One hidden turn or mirror swaps the rows below in pairs. Which row is each named row swapped with?
The rows were stretched afterwards, more along some directions than others.
k304:  13 -10  -2 -36   1 -13  -4 -10  -2  -7   2   8  -5  -4  -5 -22  19  25   6 -10   9   9  14 -12 -15  -6  -9  -7  -7  -8  -3  -6   3   7
k551:  -7   6  -1 -18  14  11  26   2 -10  10  23   0   3 -10   3  -4  -1 -10  -3  -4  16  10  -1 -21 -19   4 -11   1 -10  -3   8 -17   1  16
k382:  -6  19 -24   0   1  -5  -2  -7 -16  15  22  15   2   1 -15 -20  -4  -4  -4  -7  -1  -5  22  -3   7   7 -17 -13  -2  -6  -4  -9 -13  16
k170:   2  14   3  -3  -9   3 -20   8  -2  14   5   8 -17  12 -12 -13 -10  -6  -2 -13   2   5  10   4   6  -1 -13  -5  10 -10 -15  -3  -1  14
k305:  13  -2  30 -15  -7   9  11  11  -8  13  -1  -6 -13  -7  13  -8   0   1  10   2   8  12  -2 -23 -21  -5   4   9  11  -3   2   9   8  10
k458:   1  10 -20   3  -2   5  -1   2 -15  -1   3  -3 -15  -1   4  -8   3   1   4  -6  -9   9  26  -2  -2   6  -4  -8 -11   9 -14  18  -6  12
k828: -16  19 -12 -24  15 -10  -3  -7 -12   6   3   7 -13   9   0 -14   2 -26 -11 -14  16   8  16 -24 -20  14 -12  -6 -11   4   5  -9  -1  11
k434:  19  -4   4 -19   7 -13 -13  -1 -11  14   7   4 -10  -6   5  -3  12  -2  22   1  -5  -5   5 -17 -23 -18   5   7 -25  -6   5  -5   0  13
k151:  17  13   4 -19  -4  -6 -12 -26 -12   0  13   5 -17   0 -16  -6  -4   8  -8  -4 -15  11  11 -10 -14   4 -14   3 -18  -2   9  10  10  11
k724:  15  -2  -9 -21  24  -5  10  -1 -13   3   3 -19   9 -28  -4 -20  -6  -2  19  -7   7  12  21 -23 -26  -4  -7   7 -23  11  -9  -3  -3  10
k923:  14  12  -8  -5  -8  -5  -9 -21   2  -6 -11   7 -19  -8 -16 -10 -15  -3  -9 -23 -11  14  27  -6  -3   1 -14 -10  -7 -13  -6  15   7  16
k152:  10  10  -7   0  -7   0  -3   9  -9  13  -5  14 -29  -2   5   1  -8 -25   1 -12  -9   7  17 -12  -4  -6   5   3 -11   5   1   9  -3  18
k69:  -7  -4 -29 -18  -8 -10   2 -11 -13   0  19   8  -5  17   5 -15  14  -2   0   2  18   7  20 -12 -19   2  -3 -26  -8 -12  10   1   0   8
k34:   9  -7 -22   1  -2  -4   4   4  -4  -4   8  19 -10  12  19 -19   6  -9  10  10  -5   4   9   5 -19  -1   3  -4 -14   2  -4 -18 -15  25
k74:   4   5   1  -2  12   5  11   0  12   2  -1  14  -2   0  -3   2   1 -11  -2 -17  15   5  21 -10 -10 -10  -5   1  -1   3   1  -1  -3  13
k386:   0  -1  -7   0   4  14  17  -5  -7   7  12  -2   0 -11   2 -24 -15  -6   0 -14  -4  22   3  -1 -16   7  -3  -9  -3   0  -7   1  10  17
k193:   6 -14   7   9  13  -2 -10 -10   8   5  -2  27   4  -6  -2   9  -3  -2  -3  -7  -6   2   7   3   4  -7  -6  10  -5   7 -16  -3   0   9
k559:  11   2   7  -6  -3   1  -1  -3   2  -9  19   3   3 -13 -11  -7   5  27   6   7  -1   0  10   7   4  -7 -11  -1  -8 -19 -11   2  -4  13
k337:  -6  10   4 -19   6 -21   1 -24  -9   5 -21  22 -10  -5  -8 -10  -3 -13 -20 -20  -7   2  15 -29   1  12 -12   0   2   5   3   5   6  13
k741:   6  14  20 -24   0   4 -16   9 -16   4  13 -12   2 -10 -19   0  -7   1   2  -4  16   2   8 -14  -6  -5 -15  -1  -9 -12  -9  10   5  -2
k822:   4 -11 -10   0  -4 -19   2 -20   8  -3 -22   2 -11  -8   2 -19   2  17  -9  -4 -23   2  13 -10  -5  -4  13 -16  -4  -7   1  17  18  14
k335: -26  -5 -28  -6   7 -21   5  -7 -27   0   8   6   3   4  -1 -29   1  -5   2  -7   9   8  22  -4   0  14  -9 -17  -9   5  -9   8   0  11
k12:  10   2   0 -10  -9   5  15  -9 -22   6  14  23   1  -2  -5 -15 -14  -1   3  11  -4  15  -1  -9  -9  17 -11  12  -5  14  -5  -9   6  33
k571: -12  14 -19 -12   9  -4   7   7 -24  19  28  -7  -9   0  -6 -26  -6  -7  11   3  -7   7  -4 -13   0   8  -4  -4   3  -7   3 -11  -6  13
k714:  24  -5  13 -25   8   8 -15   8   3  12   7   4 -13  -3   1   1   6  -3   0   8  15  10  -7 -15 -23  -8  -4  -1 -10  -1   6 -15  -1   9
k165:  -5  11  20  -2   5  -2  13 -10  12  10   4  18  -3  -6  -2   9  16   2  -7 -18  10   9  21 -10   3  -8  -3   3  10  -7  -3   6  10  21
k131:   0  21   6   9 -24   4   6 -10   9   3   8   8 -23  20  -5  -7   0 -17  -2  -3  -8   2   9  -2 -10  10   0  -7   8 -21  12   1  11  28
k409:   4   9 -27 -10  12  16 -23  11  -5   8   7  14 -29   7  -1   2  -6 -24   1  -2  -4  -5  15   0 -13  -3  -3  -4 -29  -3   5 -12 -24   5
k776:  -3  -5   3 -28   4   2  -2 -12 -16  -6   1   3   2 -13  11 -16   6  -2 -12  -4   8  15  -3 -23 -29  10  -9   1  -8   2   1   7   5   3
k769: -20   7 -13 -14  15  -2 -16  -2 -14  12   5  23 -16  -2  -9   9  -3 -27  -9 -20   7   3   8 -12  16  -3 -13  -2  -5  -2  -8  14 -11   0
k102:  37   0  -3   2   4  26   5   5   3  10  -4   3  -3 -20  -2 -26 -16  -5  19   5 -17  14   1   2 -15 -20   5   2  -3   5  -7  -4   4  29
k32:   5  -2  10 -19  -9 -25  14 -18 -10  14  -6   8   7 -16  -1  -5  16  27   6 -11   5   0  21 -27  -7   1  -9  -1  -2  -3  -7   4   4   7
k521:  28   0  14 -30   5 -12 -31   2 -25  -2   2   0   4 -17  -8   2  -3  -3  18   4  -1   1  15 -11 -16 -13 -14  10 -26   2 -20  11  -1  -4
k144:   1   4  -1 -10  12   1  -8  -8  -2   2  19  16   8  -7 -26  -3  -7  -3 -11  -3 -12  -6   3   3   5   3 -22  -1 -11 -10  -2 -15   2  19
k517:   4   5  14 -23   5  -9   2 -12  -4   2   7  -1   0   1   3  -2  14  -6  -1  -8  -2  -8   2 -36 -22  -1   1   0  -8 -12   9  -7   4  11
k58:  19  -9 -17 -16  13   0  -3   2  -4   0  -9   0 -15  -5   8 -16   1 -17   5  11  -3   0   8  -6 -19  -8  -3 -17 -20   0   8  -6 -20  18
k148:   9  20  -1   2  12  18  -1 -10   8  18   7  18 -20  -1  -6  -7   6 -22  -6 -17   1   0  15  -5   1  -7  -9 -11   2  -4  -3   3   7  28
k935:  -3   3   4 -30  15 -13   0 -11 -14  12   2  -6   4 -17 -17 -20  -3  15   5  -2  10   4  14 -23 -11  -3  -7  -1  -4   8  -6   6  15   9
k695:  17 -15  -5 -25   7 -18 -28  -5 -25  -7   0   9  -3 -14   5 -13  -4   1   9   8 -13   4  10  -5 -13  -3  -5   0 -26   1 -10   0 -14   4
k344:  18  10 -13 -20   6  13  -8  -5   0  19 -12 -10 -29  -5  -2 -33 -12 -11   0  -3  -6  12   2 -13 -13 -10   2 -25   6 -11  12   8  -1   9
k876: -10  -3  12 -25  -1   6  12   1 -20   4   8  -7  12  -5  -4 -10   0  -5  -4 -10  29   8   5 -25 -23  18 -21  -9   4   9 -13   1   3   0
k850:  -6  -6  24 -19   4  -9  15  -6  -9 -11   1  -7  12  -4  -1 -17  11   3   8   1  14  -3   3 -15 -26  12 -20  -1  -3  -2 -11  -9   9  12
k28:  20  -1  17 -15 -14   4   9  -1 -21   0  21   6   3   1   3  -3  -1  13   4  19  12  21  -2  -7 -15   8  -9  10  -9   6  -9   0   7  22
k715:   1   3   2  -3   1  15  -2   8 -12  -2  18  18   0  11  -3  -3  -7  -5  -9  14   8   4   6   6  -4  14 -20   1  -4  15  -8  -6 -11  15
k621: -12  -5   4 -26  21   1 -16  -6 -19   3   5  12   3   0 -15  -9 -11 -25  -8 -11  12   8  -5  -6  -8   1 -21  -5 -12   4  -3   0   7   5
k114:  19  -3   7 -15  -3  -6  10 -10 -11   5  -8 -15  -2 -10  15 -31  13  16  11   4   8  17   4 -17 -18 -10   6 -13   4   4  -3  13  12  16
k538:  24  -4 -10  -9 -13   2  19  -8  -4  -1  -7 -13  -8 -10  11 -29   8  23  20   1  -9  20  18 -20 -37  -1   8  -7  -4  -8   3  -2  10  26
k393:  -1  12  -9 -10   7  -5 -15 -17  -7   2   4  14  -4   3 -26 -16 -10 -10 -24 -10  -3   6   9   0   3  14 -30 -14  -1   3   7  -5   2  13
k118: -13  10  -6 -14  13  10  19 -25   0  12   4   5 -13  -1   1 -22   6   0 -25 -11   6  14   4 -13  -2   3  -2 -21   6   2  18   6  12  26
k540:   3   4   6 -29   2  -3  21  -4   1  -7   0   5 -11  -2  10  -2  15 -15   4 -19  19  13  17 -28 -32  -5   1  -8 -15   5   6   2   6   9
k197:  10  -9   0 -23  -3 -10  17 -17  -9 -15   6   4   1 -11  11  -9  17  11   8   4   5  17  13 -22 -36   3   0   3 -23  -1   7   0   4   9
k752:  22   1   7 -16  -7 -18  -5 -26  -3  -9  -3 -11 -17   0   7 -17  16   4  11   2 -15   9   6 -16 -30  -8  12  -5  -9 -12  14  19  21   9
k73:  19  13  -7 -18   1   0 -20  -4 -28  -2   6   2  -8 -13   4 -12   2  -5   3  14  -4   6  16 -10 -25   2 -10   1 -33   3  -3   6 -13  12
k5:  13   0   5  -3   7   9   8  -8   4 -13  14   4 -10   5  14   4  20 -21  -9  17   8   0   1 -14 -24  -7   4 -16 -16   0   2  12   9  23
k417:  13  -3  13 -16   0   0   2  14   7  -4   3 -27 -18 -12  17  -8  13  -3  15   0   9   0  11 -17 -34 -14  14  -3 -11  -9  -7  11  -3   2
k561:  11  -1 -13 -22  -3  -2 -19  12 -10   6  11   1 -21   7  -6 -11  16   5  11   7  -1  -6   9  -8  -6  -7  -7  -7 -11 -28   6 -15 -15  10
k482:   0  -1   6 -11  20  -1  16  -8  -3   1  15 -13  18 -21  -8  -7  -2  11  -1 -10  11  15  10 -12  -8   4 -14   8 -10   3 -12  -3   2  10
k218:  14  -1 -22  -2  -7   9   0   6  -8   2  16  -7 -17  10   7 -31   1  16  12   8 -14   7  12   0 -17  -7  10 -12 -10  -8  11  -5  -7  14
k190:  11   2  -2 -26 -15 -19   6 -16 -17  -4   5 -16  -6  -1  -1 -28  12  35  12  -3  11  20  24 -16 -33   9  -7  -8 -11  -4  -1  12  16   4
k579:  26 -10   5   1  -2  -3  -8   1  -8  -3  11 -19   6 -17  -4 -13 -10   1  13   4 -21   3   2  -2 -17   0  -2  -9 -17 -11 -19  -1   8  19
k816:  -5   3  -2   7   5  -1  29  -7  20   2   0  -7  -9  -7   3  -4  11   1  -2 -13  12  13  22 -11  -5  -3   2 -17   9  -7   2  17  11  19
k947:  11  -4  25 -20   7  -1   6   9  -5  -4   6   2   0  -9   7  -9   7   0   6  17  20   4  -2 -18 -25   0  -2   6  -2  -3  -7  -8   4  18
k481:   1  14 -16  -4   6  -7  -4  -2  -5  15   5  -4 -19  -4 -10 -24  -2  -1  15   0  -6  -3  20  -1   2   7 -17  -7   0 -17  -1  -9 -20  20
k212: -19  16 -12  -3   9  -6   7 -12 -10   2  10 -10  -3  -9  -3 -28  -7  -3  -6  -6   6  20   6 -13   0  18  -7 -21   8   5 -12  21  12  12
k27:  -1  -1   6 -10   0  15   4  -6   4   3   7 -10 -16   5   2 -10   5 -15 -19 -11  -3  -1  -5 -11 -16   4   5 -25   5  -6   5   8  17  17
k949:  11  -2   9 -12 -14 -13  15  -5 -18  -8   1   0   9  -9  13   1  15  22  17   1  18  10  26 -18 -21   6 -11   5 -10   5 -22  11   7   9
k868:   3   3 -13   2  -3 -18 -10   5  -5   5   3  11  -6  -3  -3 -14  -1  -1  17   0  -8  -6   9  -7   0   6  -4   2  -4  -8 -18 -13  -5   6
k645:  -9  -2  -4 -16  10   9  24  -2 -15  15  10  -4  -6 -10   3 -21  -7  -6  -3  -7  18  20   2 -27 -21  -1  -2  -8  11  16  -3  11  14  11
k351:  18   7   9 -12  12  23   5  -4  -7  13  -6   2  -8 -19   4  -1  -1 -21  -6  -1   6  10   8 -14 -20  -6 -12  -6 -17   5   3   7  -2  15
k264:   9   2 -16  -8   8  -5 -16   4   6   0  14   1 -23   3   0 -13   3   1   6   7  -7   8  10   8 -11 -15   2  -6 -23 -18   4  -9 -12  18
k444:  20   0  36 -15   4  17   0  23  -3  16   8  -9  -2  -7   5   1  12   0  10   8  27   8  -2  -7 -21 -19  -9   4   9   4  -8   3   0   9
k201:  -1   1  -3 -11  19 -22   5   3  -7  -5  10  -3  15 -19   2  -9  -1  -3  13  -1   4  10  12 -20 -10   5  -4   5 -13   3 -11  -7  -4   4
k905:  -3  16 -25 -34   4   7   3  -5 -20  11   7   7 -23   1   1 -40   1  -2  -1 -13  10  24  11 -14 -14  11 -13 -11  -2   2  14  -3 -14  12
k864:  24 -14   2 -25  -9 -11 -15   4 -14  -3   8 -13 -12  -8  -7 -21  -9  17  10  15  -9   1  -3  -7 -25  -4  -7  -4 -20 -23   4 -13  -5  13

k551 pairs with -> k949
k69 pairs with -> k776
k148 pairs with -> k434
k828 pairs with -> k34

